One turning vector, and how many steps it has turned:
The counts run from 0 to 30.
[ 14 -25  -3  -3 -16   0 -11  66  -8 -22] : 20
[  2  40   8   8  11 -54   6  38  29 -38] : 29
[-26  22 -34  23 -25 -26  54  -8  22  17] : 2
[13 51 34  7 30 -2 15 26  4  8] : 8
[ 34 -15 -26   6  33   1  -4  51  17 -56] : 21
[-17 -20 -54  23 -27 -30  19  36  35 -14] : 23
[ 44  12 -28 -19  39  41 -25  49  12 -14] : 17
[-16  30 -41  20  11 -25  24  20  -1  25] : 6
[ -2  49 -72  38  10  15  -1  11   2  45] : 10
[ -7  -1 -39   1 -29  -7 -28  54 -11  46] : 15
[ 14   1  -2  28  39 -12  30  23  22 -37] : 0
[-40  29  -6  12 -13 -39   2  48 -24  19] : 7
[-22  27  29  19   8 -40  26  46  -4  -4] : 3
[-13  21 -17 -19 -18 -19  -8  56 -36  39] : 11
[ 28  38  -9  -8  18   5 -30  76  -6   7] : 12
[  2  56  -1  29  32  -6  32  16   2 -21] : 4
[ 20  -4  14  -1  -6  10 -25  67  -4 -10] : 16
[-16  -7 -32  31  33 -11  56 -26  43  -9] : 1
[-13  19 -14  21 -23 -68  25  30  13  -6] : 28
[-18  10 -38  45 -13 -34  27  12  32 -26] : 27
[  7  -3 -59  21   3  23 -13  10  22  37] : 14
[ 30  21   5  -1  17 -19  10  38  36 -66] : 25
[ -9 -36 -33  10 -32  -3 -15  38  16   5] : 19
[ 28 -25 -68  10  22  19 -18  34  31  -5] : 18
[ 26  48 -29  24  37  16   1  38   1  21] : 9
[-13 -14  17  -1 -33 -35   9  58   8 -21] : 24
[ -8  60 -33  41  33   9  28 -22   8  -1] : 5
[ 27  38 -11  40  40 -30   0 -11  41 -21] : 30
[ -3 -10 -55  37   3  10  15   5  48 -18] : 22
